In the data rows, 128 means zero.
Here are some points:
[158 113 151 107 128 110 107 133 119 135 123 129 127 129 129 128 182 106
 179  90 135  96  88 140 160 114 152 109 133 114 111 131]
[152 118 150 111 133 115 111 132  81 148  87 162 124 152 161 118 205  96
 191  78 133  92  83 143 170 109 163 105 130 104 103 137]
[155 119 150 111 130 115 113 137 188 102 176  93 134  99  94 141 116 133
 118 136 128 131 134 125 132 126 134 122 131 126 127 129]
[102 136 103 144 121 145 139 113  94 141 112 140 123 139 136 123  86 150
  94 158 123 152 155 119  82 150  89 152 124 150 153 110]
[101 138 105 146 127 143 146 119 148 119 146 113 129 116 114 133  71 152
  77 168 121 160 165 116  66 154  70 169 121 165 166 112]
[103 141 106 147 132 144 150 123  89 141  88 158 126 152 162 118  99 139
 100 149 123 149 151 119 125 129 121 136 126 129 129 131]
[ 93 139 103 148 121 143 148 126  83 150  90 161 124 151 154 120  80 146
  92 153 127 145 153 119 121 129 127 127 129 132 134 127]
[ 96 141 100 148 126 144 151 121 100 140 106 145 127 142 146 124  80 149
  92 158 123 150 156 118  75 149  82 161 123 153 162 117]
[100 138 101 146 125 143 143 114 101 141 106 142 123 139 140 123  83 147
  92 157 123 152 153 120  76 148  86 162 123 154 157 114]
[110 137 111 139 126 137 140 121 150 120 148 112 131 116 110 130  86 145
  91 158 122 153 156 119  77 149  85 162 122 158 158 116]
[151 117 152 111 130 116 113 138 183 108 172  97 132 106  98 141 117 134
 125 136 130 130 132 127 127 127 132 126 130 125 130 128]
[ 94 143 100 149 124 146 148 120  81 147  88 159 125 153 155 118  80 147
  91 157 125 148 154 118 116 130 121 132 130 132 135 125]
[ 95 142 106 148 124 142 148 129  88 143  89 163 126 152 159 119  89 142
  99 152 129 139 149 117 127 127 129 129 128 129 134 129]
[145 119 150 114 126 114 118 146  90 147  90 167 126 152 158 118 191  98
 189  79 142  82  83 143 174 106 172  95 135 104 105 141]
[108 136 108 143 127 137 141 119 160 117 156 105 130 114 109 137 111 133
 112 139 123 141 142 124  79 149  84 159 118 152 156 117]
[107 133 112 140 120 136 137 124 141 126 144 116 127 118 112 131  75 150
  91 158 126 149 156 121  72 150  83 157 124 158 163 113]
[153 114 154 111 125 115 107 137 126 133 128 129 128 130 125 128 205  93
 201  74 138  79  74 148 163 116 156 104 134 111 108 132]
[104 140 103 145 128 143 148 124 161 112 154 111 134 116 117 135 108 135
 110 140 128 137 142 123  80 149  84 162 122 152 158 121]
[103 140 101 146 129 145 145 112  77 148  89 149 123 152 153 117  96 144
  97 153 121 154 151 120 123 131 122 134 124 129 125 125]
[ 94 138 104 146 115 143 143 125  73 158  88 163 122 155 155 119  78 150
  95 156 127 142 152 120 122 131 128 123 130 131 135 124]
[ 92 145  95 152 130 147 154 116 110 133 111 137 128 140 145 123  77 151
  78 167 119 164 164 116  67 155  76 170 120 159 164 116]
[156 115 156 107 122 114 107 138 155 119 152 112 128 114 106 135 124 130
 132 125 131 119 126 128 182 104 176  88 135 100  98 137]
[167 113 154 106 132 110 103 132 117 130 123 128 126 129 130 124 199 102
 187  83 131  95  85 144 167 115 157 107 131 108 102 135]
[154 118 153 110 131 116 112 136 137 124 132 125 129 126 124 128 221  90
 206  68 138  81  70 147 170 110 164 103 134 105 102 139]
[156 121 145 114 140 117 115 126  85 141  86 156 125 150 161 116 204  95
 183  84 129 103  87 142 167 115 158 114 126 109  97 139]
[150 119 148 114 128 117 113 134  77 148  89 159 124 153 157 117 191 103
 183  86 135  93  87 143 167 112 164 100 132 108 106 137]
[152 117 149 110 127 114 110 135  53 158  68 176 120 163 172 111 199  99
 194  76 137  87  77 146 216  92 202  69 137  81  74 145]
[163 116 156 105 128 110 103 136 242  84 225  57 134  72  51 155 152 119
 149 114 129 116 113 132 137 123 134 122 130 123 122 127]
[150 120 146 113 131 119 114 130  50 156  66 177 122 165 175 111 197 102
 186  82 132  96  86 143 209  94 195  76 138  87  79 144]
[104 137 106 144 122 141 140 117  74 150  89 155 122 151 154 120  92 144
  98 151 125 146 149 119 129 128 130 125 129 125 124 126]
[162 118 153 112 137 113 111 131 193  99 181  84 135  99  90 142 134 127
 128 129 124 133 128 127 145 122 137 124 129 117 116 133]
[ 96 142  96 150 128 147 152 120 101 137 106 143 125 143 146 122  76 151
  80 163 119 162 163 117  68 153  76 168 120 160 164 117]
[156 118 149 113 135 116 114 133 164 110 155 105 131 112 108 136 130 128
 128 128 125 131 128 127 179 107 167  99 133 102  97 140]
[ 93 142 104 149 119 144 147 130  85 148  86 161 126 154 160 118  83 145
  98 152 130 140 152 119 124 129 129 129 131 128 135 128]
[100 139  99 148 127 144 143 114  72 150  88 153 121 150 153 118  89 148
  92 157 119 152 155 119 117 132 118 136 127 133 133 120]
[100 141 104 148 129 142 149 119 161 112 154 107 131 112 111 136 107 138
 105 147 124 143 144 123  72 150  79 164 122 157 158 117]
[ 94 139 102 147 121 142 148 125  81 147  91 161 124 150 156 118  89 143
  97 151 127 144 154 121 125 129 129 128 130 129 133 129]
[162 115 161 104 129 110 108 145 231  89 211  68 138  76  67 153 116 133
 120 132 131 127 132 125 126 126 130 129 131 130 132 127]
[102 136 104 147 127 142 144 119  80 148  86 156 123 153 160 117  93 143
  91 155 122 150 154 120 120 132 122 134 128 129 129 127]
[101 138 108 145 119 139 144 124 143 125 146 118 128 116 112 131  68 152
  82 162 124 152 161 116  69 152  79 161 121 159 170 113]
[154 116 151 107 133 112 112 138  52 157  65 178 124 162 177 112 209  95
 195  72 135  86  77 147 220  92 205  72 136  81  71 149]
[ 99 138 101 148 124 147 144 118 103 140 111 138 125 138 137 121  85 149
  91 156 119 154 155 120  78 148  86 157 123 153 156 118]
[154 118 149 112 133 114 114 134 132 125 129 127 129 127 130 126 217  91
 200  73 135  85  74 147 160 115 153 112 130 111 105 135]
[ 99 138 103 149 121 143 145 119  98 141 107 141 123 141 138 122  81 147
  90 154 125 152 156 117  78 148  86 157 126 154 159 113]
[ 99 136 108 143 123 140 144 126 162 116 157 109 131 113 107 135 101 139
 111 143 130 134 143 123  79 151  89 156 126 151 160 119]
[174 110 166  99 128 103  98 141 225  89 211  61 134  76  66 150 129 128
 131 127 129 124 128 128 138 124 135 120 131 124 123 128]
[100 140 105 150 131 143 152 126 180 107 163 105 133 108 106 136 108 133
 113 142 127 136 142 122  86 143  92 159 122 148 157 124]
[104 142 106 145 132 142 147 117  92 138  94 149 128 148 154 120 108 136
 104 147 119 149 148 121 131 126 128 133 126 126 123 130]
[152 117 144 114 130 117 113 133  79 148  89 158 125 152 157 120 200 100
 184  84 135  98  84 143 172 112 164  99 131 105 102 138]
[ 90 140 101 149 114 145 146 128  68 157  80 171 122 157 163 117  61 151
  83 162 127 147 161 116 107 134 116 130 129 136 146 121]
[138 123 137 121 125 122 119 130  89 144  96 149 126 146 148 121  78 150
  89 160 126 149 160 115 178 110 173  93 132 104  98 137]
[161 113 158 105 126 112 104 135 148 122 150 111 128 116 110 135 132 130
 133 127 128 123 122 128 180 108 175  91 136 103  99 139]
[112 135 113 138 122 135 135 121 139 126 143 116 129 117 112 132  86 145
  97 153 126 147 149 119  80 148  88 157 124 157 158 114]
[101 140 104 147 129 142 147 121  83 145  89 157 123 153 158 117  91 141
  95 155 124 147 151 119 122 129 120 133 126 131 132 127]
[104 141 103 148 132 144 146 117  91 141  93 150 126 147 155 119 101 139
  97 152 121 150 152 123 130 130 125 133 127 127 124 129]
[ 97 142 101 150 126 144 148 121 158 118 152 110 132 115 110 134  91 142
  95 151 123 145 152 120  64 152  75 166 125 158 167 113]
[158 116 156 111 129 114 110 141 240  82 218  64 136  77  61 154 144 121
 144 115 132 116 116 132 135 124 133 126 132 123 128 129]
[155 119 155 110 131 115 113 138 145 121 135 124 132 127 125 131 221  88
 204  67 139  80  70 151 173 112 165 103 131 105 104 142]
[ 97 139 107 145 126 140 148 131 155 116 145 118 135 118 120 133  69 147
  84 163 124 151 165 119  65 152  78 167 125 163 171 118]
[163 115 157 103 133 107 104 132 125 128 128 126 128 129 126 128 203  99
 187  79 133  92  80 141 169 112 161 104 130 107 101 137]
[151 119 147 114 130 117 114 131  72 152  82 164 122 153 161 115 190 102
 180  87 134  99  89 142 160 114 156 107 130 110 107 131]
[105 136 108 145 124 141 143 120 144 121 145 112 131 117 115 133  75 152
  84 164 123 157 163 114  66 156  75 165 121 164 167 115]
[154 118 153 112 131 115 110 134 154 118 148 113 129 118 113 136 126 130
 127 128 129 129 131 128 171 110 165  99 131 107 102 138]
[ 95 142 102 148 129 143 151 123  90 137  92 156 126 148 158 120  93 142
  97 152 123 147 153 119 123 127 125 133 126 130 129 128]
[113 134 113 138 133 138 137 118 151 117 147 110 133 114 116 129  93 142
  93 155 123 155 155 119  72 149  80 164 123 158 160 119]
[144 118 153 114 121 116 114 143 135 130 131 132 129 129 125 129 199  97
 199  73 143  74  72 144 165 112 161 100 135 107 114 137]
[ 95 140  99 152 124 144 151 118  75 149  85 157 121 153 159 118  80 148
  87 161 125 151 157 118 113 135 114 138 126 135 138 123]
[157 117 150 109 135 116 111 129 161 114 153 108 130 114 109 136 128 128
 120 132 127 133 134 125 170 111 161 103 131 107  97 139]
[ 97 139 108 147 122 142 145 127  80 147  86 162 123 155 159 118  89 144
  99 150 128 140 151 120 129 123 133 122 130 127 130 129]
[157 116 158 109 127 113 109 143 180 112 169  99 131 106  97 139 124 127
 128 128 132 123 128 128 135 123 139 119 131 123 123 131]
[ 98 142 102 147 123 143 147 119 106 137 113 140 125 135 138 125  80 147
  88 159 123 154 156 118  73 147  83 161 122 156 160 115]
[ 97 140  99 149 126 142 149 121 161 116 154 107 134 115 111 133  99 142
 104 147 123 145 146 120  71 152  76 165 123 157 163 115]
[147 118 148 115 129 119 116 135  79 149  89 160 122 155 157 117 189 100
 181  85 138  93  86 143 171 111 164  98 132 106 103 138]
[100 143 107 145 127 141 149 127 156 115 145 117 135 115 119 131  73 146
  83 164 125 157 164 117  66 153  77 174 122 164 167 118]
[111 134 114 138 125 137 137 127 147 123 145 118 129 119 115 132  81 148
  93 152 128 145 154 119  75 149  89 156 126 159 160 117]
[ 96 138 101 147 119 143 144 117 100 140 110 139 122 140 137 125  78 149
  86 160 123 151 157 119  77 150  86 155 124 153 158 111]
[168 111 161 102 130 108  98 132 222  91 214  60 133  73  62 151 121 134
 120 134 128 133 132 126 126 129 126 125 128 129 127 125]
[ 94 144 101 151 130 145 153 127  89 142  86 163 128 151 163 115  84 144
  88 157 123 149 158 118 115 131 116 138 128 133 137 130]
[149 124 140 117 141 122 118 130  64 149  68 171 124 159 175 111 203  98
 179  88 132 103  90 141 206  95 191  85 134  89  76 149]
[ 99 142  95 152 130 146 149 114 106 137 110 139 126 135 143 122  86 148
  84 162 117 162 160 118  73 155  76 169 120 155 159 114]
[158 116 158 107 127 113 108 142 161 116 156 113 130 115 108 136 128 123
 137 122 133 117 123 130 185 103 177  91 139  97  98 143]
[ 93 143 105 149 122 144 149 126  85 146  90 158 126 151 156 120  81 145
  95 151 128 144 153 120 127 127 128 125 130 126 132 129]
[152 120 147 113 134 115 117 137 193 100 177  94 136  99  98 141 121 128
 117 135 128 132 134 126 131 127 128 131 129 126 127 133]
[171 112 158 102 138 107 105 133 232  84 216  55 136  72  61 151 131 128
 125 132 125 138 130 128 131 126 126 132 126 128 124 130]
[171 112 161 100 132 108 101 134 239  84 224  54 134  71  55 156 161 116
 153 110 129 117 111 136 144 120 142 117 129 120 115 129]
[139 120 145 119 124 118 117 137 147 120 143 120 129 123 117 131 103 136
 111 141 128 135 141 124 177 107 171  91 137 100 100 140]
[158 116 154 109 125 112 108 140 160 115 154 110 125 114 107 135 125 127
 131 128 132 125 124 128 183 106 172  91 135 101  96 140]
[107 134 106 141 125 140 142 117 155 120 157 104 132 114 105 136 110 138
 112 143 125 142 140 126  77 150  82 157 122 152 157 116]
[ 95 143 105 150 128 142 153 131  89 140  85 164 130 156 164 117  89 141
  98 152 130 139 153 120 122 125 127 132 130 128 135 133]
[147 120 144 113 130 119 120 142  66 154  66 183 127 165 177 113 202  96
 189  78 136  87  83 142 219  88 205  70 138  82  75 152]
[155 115 153 107 127 112 108 139 124 131 124 133 130 130 131 129 187 102
 184  85 136  88  86 141 159 114 158 103 133 112 110 133]
[103 138 100 148 128 144 144 110  69 152  86 156 121 153 157 117  91 146
  91 157 120 157 155 119 116 133 118 136 126 132 131 123]
[ 96 142  97 149 127 146 148 119  83 146  91 154 122 149 154 118  82 149
  88 160 122 151 159 119 119 130 120 136 126 132 130 125]
Here are 36 more points, each followed by its number:
[154 115 153 108 127 112 111 141 122 133 123 135 126 133 130 129 182 106
 179  88 138  87  87 138 160 112 159 105 134 112 110 135] 0
[ 95 139 105 147 119 143 143 124  76 151  83 164 123 156 161 117  79 148
  89 157 128 144 154 119 118 131 119 130 128 134 138 125] 1
[157 114 153 110 125 112 107 131 179 109 174  91 130 101  91 140 126 132
 128 131 129 127 129 126 135 127 137 121 132 122 121 125] 2
[155 119 145 112 129 119 113 129  73 151  91 156 121 148 154 116 195 102
 182  88 130 100  90 141 167 112 161 104 129 107  98 135] 3
[102 136 107 146 122 141 145 124 157 115 155 109 130 113 108 134 106 136
 110 138 128 138 142 122  80 146  87 156 124 151 159 118] 4
[111 136 110 142 133 138 141 121 149 117 145 112 131 117 119 132  88 143
  90 157 122 155 155 120  73 150  80 168 122 161 157 118] 5
[ 90 141 105 149 121 143 152 132 107 144 103 155 128 146 149 120  72 147
  92 153 131 141 158 119  74 147  89 157 124 155 169 120] 6
[112 138 116 139 137 135 145 121 159 112 151 111 133 114 119 132 100 139
  97 152 121 152 154 121  82 144  86 167 120 156 155 121] 7
[149 121 144 113 133 118 115 127  56 155  70 172 123 162 174 113 199 100
 184  83 132  97  87 143 209  94 197  76 134  86  76 146] 8
[112 137 112 140 126 135 136 121 146 122 147 111 127 111 111 135  86 146
  93 155 122 151 154 118  77 152  85 160 122 157 160 115] 9
[156 117 147 109 133 114 111 130  54 158  66 175 120 164 175 110 208  97
 189  77 134  96  83 145 211  95 199  75 132  89  71 146] 10
[148 121 152 114 126 117 117 143 162 116 150 113 131 114 109 137 111 135
 119 136 131 127 134 125 169 107 167 100 134 105 106 139] 11
[112 135 109 142 125 137 141 119 150 118 148 108 129 114 110 133  88 147
  92 155 121 153 153 117  77 151  80 165 123 156 158 116] 12
[140 122 142 119 130 119 123 136  80 145  83 165 127 156 166 117  97 140
 102 147 127 140 149 121 235  81 218  62 137  76  63 154] 13
[159 112 156 107 122 111 104 138 236  87 224  58 134  72  53 156 139 123
 144 117 131 119 116 131 135 123 138 117 131 121 127 126] 14
[110 137 102 145 133 142 142 110  96 139 105 137 123 139 141 121 102 144
  94 153 119 158 150 120  80 151  84 164 119 153 153 116] 15
[144 119 148 113 124 116 114 140  54 161  67 181 124 165 174 112 188 104
 186  82 139  89  84 142 209  94 202  68 140  84  79 147] 16
[149 120 145 115 133 118 113 133  81 148  85 160 125 153 162 116 196 101
 182  83 133  96  87 143 162 115 157 106 131 109 106 137] 17
[149 117 152 111 126 117 110 136 187 105 177  92 133 101  89 143 117 133
 124 134 129 131 133 127 136 126 137 122 129 125 123 129] 18
[174 109 163 102 134 105  97 130 231  87 220  54 134  68  58 155 130 130
 125 131 124 132 131 129 138 123 133 124 127 124 119 127] 19
[103 137 107 144 124 141 143 119 154 118 154 111 130 114 109 134 107 137
 111 142 126 138 140 121  76 148  84 158 125 153 159 116] 20
[ 92 139 108 146 115 143 146 132 164 117 160 112 131 113 103 138  87 141
 109 143 132 129 143 121  81 143  92 145 126 152 163 120] 21
[108 136 114 142 121 139 138 123 143 123 146 114 131 116 114 134  75 150
  89 161 124 153 155 120  69 150  81 161 125 163 164 112] 22
[108 136 103 144 127 143 140 110  71 149  89 148 122 149 153 117  97 147
  97 155 120 156 150 121 124 131 120 132 125 128 125 124] 23
[153 118 147 115 131 116 116 133 188 103 175  93 133 101  92 139 118 131
 122 134 127 134 136 122 128 127 128 132 130 126 130 127] 24
[155 118 150 111 129 116 111 132 184 105 177  92 133 101  91 141 124 132
 122 134 126 132 134 129 130 128 130 128 128 126 126 127] 25
[156 114 151 109 130 111 109 135 135 127 136 119 130 122 122 131 221  90
 212  65 140  79  65 148 173 112 167  95 135 105  99 137] 26
[161 114 150 105 129 111 105 128 110 136 123 129 125 130 127 125 182 107
 176  91 132 101  93 140 152 119 150 112 130 117 108 129] 27
[171 113 160 104 130 110 102 130 230  88 218  56 133  75  57 153 155 120
 147 116 129 120 111 133 139 123 135 120 130 120 120 128] 28
[ 98 139 105 145 127 142 150 123  88 143  89 159 128 152 159 118  95 143
  98 151 123 147 151 120 123 129 123 136 126 130 132 130] 29
[ 98 135 109 144 121 140 144 125  77 150  87 162 122 155 159 118  88 143
  99 153 128 140 150 118 126 130 129 125 129 128 131 127] 30
[148 121 144 113 132 118 118 133  59 154  66 175 123 164 175 112 201  99
 188  80 133  90  84 145 210  95 194  78 133  87  78 147] 31
[155 117 142 112 132 119 111 127  47 157  65 173 122 166 177 112 195 103
 182  83 131 102  86 142 209  99 193  81 136  87  75 145] 32
[159 115 154 109 129 114 108 137 241  85 222  59 133  74  56 152 144 121
 141 117 131 116 118 131 133 126 132 123 130 124 126 129] 33
[120 134 117 137 132 133 134 120 150 117 147 109 131 116 117 135 102 139
  98 153 121 152 150 119  79 150  84 164 121 158 155 117] 34
[146 121 145 116 126 120 117 138  56 158  67 180 121 166 177 112 187 104
 180  85 138  91  87 142 204  95 196  75 137  87  84 144] 35
Which two of these numbered points are nearest to each point below, ignoring the 3 directions in which the first points spread most? Their numbers follow each, nearest first.
[ 94 140 104 149 119 144 146 124  98 148 106 148 121 143 142 122  63 153
  83 163 123 151 161 111  74 151  83 158 124 154 166 113] > 0 22
[153 119 147 110 134 116 117 136  53 156  63 179 121 165 178 111 204  95
 190  78 135  92  84 143 213  93 196  75 134  86  77 147] > 31 8
[105 136 112 141 119 137 139 125 145 124 145 115 129 116 111 132  72 151
  88 160 125 153 158 117  71 150  82 162 123 162 166 113] > 22 18
[157 115 150 112 129 116 108 131 136 125 140 118 126 122 119 131 219  92
 206  71 136  86  70 150 170 114 163 103 133 108  99 137] > 26 28
[161 116 158 108 134 111 112 143 254  77 225  61 139  74  61 155 156 114
 150 114 131 113 114 134 143 119 141 121 130 120 121 136] > 13 33
[105 136 106 146 132 141 146 120 154 114 146 111 130 114 117 131  79 149
  83 163 119 160 162 116  63 155  76 173 120 163 163 116] > 5 24
[ 97 141  98 149 134 143 153 117  90 142  90 151 127 147 160 119  99 140
  95 152 121 151 154 122 119 131 120 141 125 132 132 131] > 13 29
[106 134 110 143 122 140 139 125 144 124 144 117 129 117 114 129  73 151
  87 161 124 152 159 118  67 152  76 162 123 164 168 111] > 22 18
[150 121 141 113 135 119 111 125  83 144  91 151 122 150 155 120 200  99
 180  86 132 104  89 141 168 115 156 109 129 108 100 134] > 32 34
[105 140 107 143 129 142 147 120 152 117 145 118 133 115 115 133  79 146
  87 160 122 155 162 118  67 153  75 171 119 163 166 115] > 24 5
[151 119 146 113 131 118 111 124  71 150  89 155 121 152 157 118 197 100
 182  88 133 103  88 143 167 114 160 106 129 110 100 134] > 3 19
[151 116 149 113 125 117 110 133 177 109 175  91 130 102  90 142 113 137
 116 136 126 134 134 125 133 128 130 122 132 125 126 125] > 2 22
[151 116 162 108 125 111 111 147 190 106 173 100 135 101  98 142 121 127
 129 125 134 115 127 128 137 122 139 120 133 121 130 132] > 6 0
[ 91 143  99 150 130 146 151 121 112 132 109 142 127 140 144 124  79 147
  86 162 121 154 160 117  74 152  77 165 118 156 165 116] > 24 17
[161 115 158 106 129 108 106 138 227  90 212  65 136  75  65 152 111 135
 115 139 129 133 138 123 125 130 125 131 130 131 133 126] > 9 18
[166 114 153 105 135 109 106 128 119 131 124 124 127 128 130 125 200 101
 182  87 132  96  86 141 161 117 157 108 132 110 102 133] > 3 19
[155 120 151 112 132 118 113 134 156 116 146 111 133 118 113 134 126 128
 126 130 127 127 131 128 172 111 167  99 135 104  99 138] > 31 29
[150 117 150 110 124 114 111 137  54 162  64 179 122 166 174 112 204  99
 194  75 138  87  78 144 219  90 205  68 138  85  73 147] > 35 30
[105 137 112 142 125 140 145 126 150 123 143 117 131 115 116 134  76 148
  87 162 124 153 161 117  69 148  78 165 124 162 168 114] > 18 22
Here are 36 other points, each followed by its number:
[ 97 142 102 149 131 143 150 119 106 134 109 139 127 137 145 120  82 147
  86 161 122 160 159 118  73 150  79 167 121 157 161 119] 0
[150 118 149 110 126 117 110 135  47 163  67 175 117 167 172 111 195 100
 191  80 136  90  80 142 213  95 201  69 137  88  75 144] 1
[104 136 106 145 127 139 142 120 159 117 156 105 130 110 105 134 108 139
 111 142 125 139 143 124  81 146  89 157 125 153 158 119] 2
[100 141 106 148 136 141 153 129 172 104 154 111 136 113 115 135 114 132
 112 138 126 136 141 125  80 146  87 165 124 149 157 121] 3
[ 94 142 101 148 123 145 146 121  78 150  88 160 125 153 158 118  83 147
  92 156 125 148 155 117 120 131 122 130 128 132 133 126] 4
[157 117 157 105 132 110 112 141 129 128 119 136 131 130 136 126 197  97
 189  80 136  89  85 145 163 112 157 109 133 109 109 140] 5
[ 96 139 101 147 122 143 144 123 102 141 104 145 126 142 142 121  79 148
  91 157 126 148 156 118  77 150  87 158 123 152 162 115] 6
[142 122 148 114 128 118 120 143 144 121 132 128 130 124 127 131  76 143
  92 156 130 144 156 119 174 109 169  97 134 104 104 141] 7
[155 118 151 110 131 113 112 135 159 113 153 109 130 114 108 134 127 128
 126 131 127 128 130 128 175 107 171  96 133 101 100 141] 8
[105 137 108 145 120 141 140 126 153 120 149 117 131 118 109 135 104 138
 111 141 128 134 141 123  73 149  84 156 123 157 164 113] 9
[ 86 144  97 155 125 149 152 124 104 136 103 147 126 141 148 123  69 149
  79 165 124 154 165 116  63 154  76 167 121 160 170 116] 10
[159 115 156 106 130 113 108 134 159 117 154 109 131 114 106 137 132 126
 134 125 128 124 124 129 183 104 177  95 133  99  96 138] 11
[ 97 142 101 149 130 144 149 121  85 145  88 157 128 152 161 119  90 145
  92 154 124 150 154 119 119 131 120 137 126 132 134 127] 12
[ 93 143 102 151 129 144 155 124 112 132 108 144 130 139 144 123  80 145
  85 160 123 155 158 117  75 149  81 166 121 153 163 121] 13
[ 87 147  97 153 127 147 156 125 107 136 104 149 128 143 149 122  66 152
  75 167 123 156 168 115  66 156  74 168 119 161 171 119] 14
[ 89 145  98 153 123 144 152 122 108 139 110 145 126 141 143 123  73 152
  85 163 126 150 162 116  71 153  79 162 122 158 165 117] 15
[160 115 152 110 130 116 110 129  46 162  62 179 118 169 172 111 205  98
 194  75 133  93  81 145 210  97 199  71 136  84  72 145] 16
[158 116 152 110 129 113 107 134 177 108 170  94 132 102  95 138 122 131
 124 134 125 132 132 126 127 128 128 127 128 126 125 126] 17
[ 99 139 103 148 121 142 145 120  92 144 101 149 124 144 145 121  79 148
  90 155 124 149 157 117  72 150  83 161 123 156 163 115] 18
[135 122 136 122 125 125 121 134  98 140 103 150 124 143 145 121  76 148
  87 159 126 149 157 116 181 108 171  93 134 103  98 138] 19
[107 137 107 143 130 140 143 121 162 112 159 103 130 111 106 136 116 134
 114 137 124 138 139 124  81 148  88 159 123 151 153 120] 20
[ 87 143  97 154 121 147 151 121  98 139 109 148 125 140 143 123  63 155
  76 167 123 156 167 113  67 154  76 163 119 158 168 115] 21
[ 88 139 100 150 116 145 146 124  97 143 107 145 125 140 138 122  61 157
  82 165 128 147 161 116  71 152  86 153 125 157 166 115] 22
[140 120 144 117 122 121 116 134  74 153  84 162 123 155 157 116 178 106
 177  92 137  97  91 141 160 115 157 103 132 111 112 135] 23
[107 133 111 140 122 139 136 121 147 121 151 110 128 116 105 134 110 134
 117 138 127 133 134 121  84 149  91 152 124 151 158 115] 24
[161 114 155 108 130 111 104 134 239  85 224  57 135  73  54 156 146 122
 143 117 129 121 116 132 138 126 137 119 128 123 120 128] 25
[ 94 146  99 154 131 145 155 123 118 130 111 142 129 136 144 123  78 146
  83 162 124 155 164 117  78 148  87 166 120 153 162 120] 26
[105 140  99 144 133 143 148 110 110 135 115 134 130 136 141 123 100 143
  91 158 118 161 155 120  78 149  81 167 117 151 151 117] 27
[ 99 136 109 145 119 141 142 127 143 125 144 118 128 120 115 130  63 154
  78 165 124 154 165 115  68 152  80 162 124 162 170 115] 28
[159 118 157 106 137 110 113 142 244  78 217  59 139  71  67 155 119 128
 122 134 126 133 139 126 128 128 126 135 127 132 129 132] 29
[ 86 147 103 150 123 145 157 139 175 106 153 120 136 110 114 134  92 138
 103 145 132 131 147 121  72 148  84 163 126 155 171 125] 30
[111 139 106 145 139 141 144 113 159 111 153 104 131 111 110 135 122 132
 110 141 122 147 144 127  79 151  78 167 118 154 152 118] 31
[ 96 142  97 151 132 145 153 117 108 134 109 139 128 139 143 123  89 145
  87 159 119 158 159 118  72 151  78 168 119 154 160 120] 32
[151 118 149 110 132 118 112 132  55 155  68 173 122 165 175 112 202  97
 190  80 134  94  81 143 216  93 200  72 136  85  73 147] 33
[154 118 154 110 130 115 114 143 190 103 174  95 134 101  95 141 118 130
 125 133 130 126 133 128 138 123 136 121 131 123 130 132] 34
[ 94 141 103 150 126 142 151 122 164 113 153 111 132 113 111 133  99 139
 105 146 128 139 145 121  73 153  80 163 125 156 165 119] 35
Which two of these numbered points are nearest to each point below, ignoring the 3 directions in which the first points spread most? Their numbers follow each, nearest first.
[ 98 139  95 150 125 148 143 109  92 141 109 135 122 138 134 122  76 154
  83 164 120 161 160 117  73 152  79 161 120 153 159 111] > 16 17
[145 122 145 115 132 117 119 135  80 146  84 163 124 154 165 117 190 101
 179  87 134  94  90 140 162 116 155 109 131 112 111 137] > 10 14
[ 99 140 100 148 126 142 146 120  81 145  91 155 124 150 156 119  88 146
  93 156 122 150 152 117 123 130 121 134 125 130 131 129] > 8 33
[ 98 139 103 146 118 141 141 120  95 144 109 143 123 140 138 123  80 150
  90 156 123 148 154 118  81 148  90 151 124 152 159 116] > 23 18
[ 92 141  97 150 124 144 150 121 109 138 113 139 128 137 140 123  81 150
  88 160 125 151 155 117  75 149  83 160 120 153 164 116] > 15 19
[136 120 134 123 122 125 118 122  84 148  98 145 119 144 145 120  71 157
  82 168 124 157 162 116 173 109 167  95 132 104 100 132] > 17 16
[154 115 155 110 128 113 110 138 243  83 225  57 136  73  52 155 142 120
 143 116 132 115 114 132 136 124 136 121 132 124 125 128] > 2 35
[149 120 152 111 120 114 109 140 132 132 134 130 128 126 121 129 204  94
 203  67 142  78  68 145 171 112 169  92 134 107 107 136] > 9 24
[150 115 153 109 121 114 109 141  55 164  67 180 119 169 172 114 191 102
 194  79 141  86  81 143 218  92 207  63 139  82  74 148] > 28 9
[ 96 141 105 149 124 142 151 125 165 113 157 111 134 111 109 135  99 139
 103 146 125 140 146 123  77 151  86 159 125 156 162 117] > 35 2
[145 120 144 115 129 118 119 139  83 149  87 164 125 155 160 116 187 103
 177  87 137  95  92 141 166 112 162 105 133 108 104 137] > 15 19
[ 93 144  98 153 130 149 154 123 112 132 110 142 128 139 148 122  83 144
  86 158 126 151 159 118  75 150  83 166 122 156 159 120] > 26 13
[100 137 105 144 123 142 141 118 155 117 158 105 129 109 103 136 105 140
 110 143 126 139 142 122  79 150  88 152 122 149 156 114] > 25 2
[160 111 157 108 122 114 104 136 128 130 135 120 126 126 118 131 218  91
 210  66 140  77  64 149 177 107 173  89 135 102  98 135] > 24 1
[144 120 147 112 126 117 115 136  52 162  64 182 120 168 177 111 189 101
 185  84 139  90  84 144 206  96 194  72 136  89  82 145] > 15 4
[151 116 151 110 124 116 110 134 122 131 129 128 126 129 126 130 209  97
 200  74 140  81  72 147 162 116 159  99 134 108 110 135] > 24 9
[153 118 145 114 132 116 112 132 141 121 136 118 130 122 122 129 215  91
 200  72 135  86  75 149 167 111 161 105 131 105 102 136] > 20 2
[147 120 151 109 125 117 115 141  56 158  67 182 123 166 176 112 192  99
 190  79 138  85  80 144 213  90 206  67 141  86  77 148] > 9 4
[ 98 141 107 147 126 139 149 125  83 148  87 164 127 154 160 117  88 143
  96 150 126 147 151 120 125 128 127 132 129 129 132 129] > 12 4
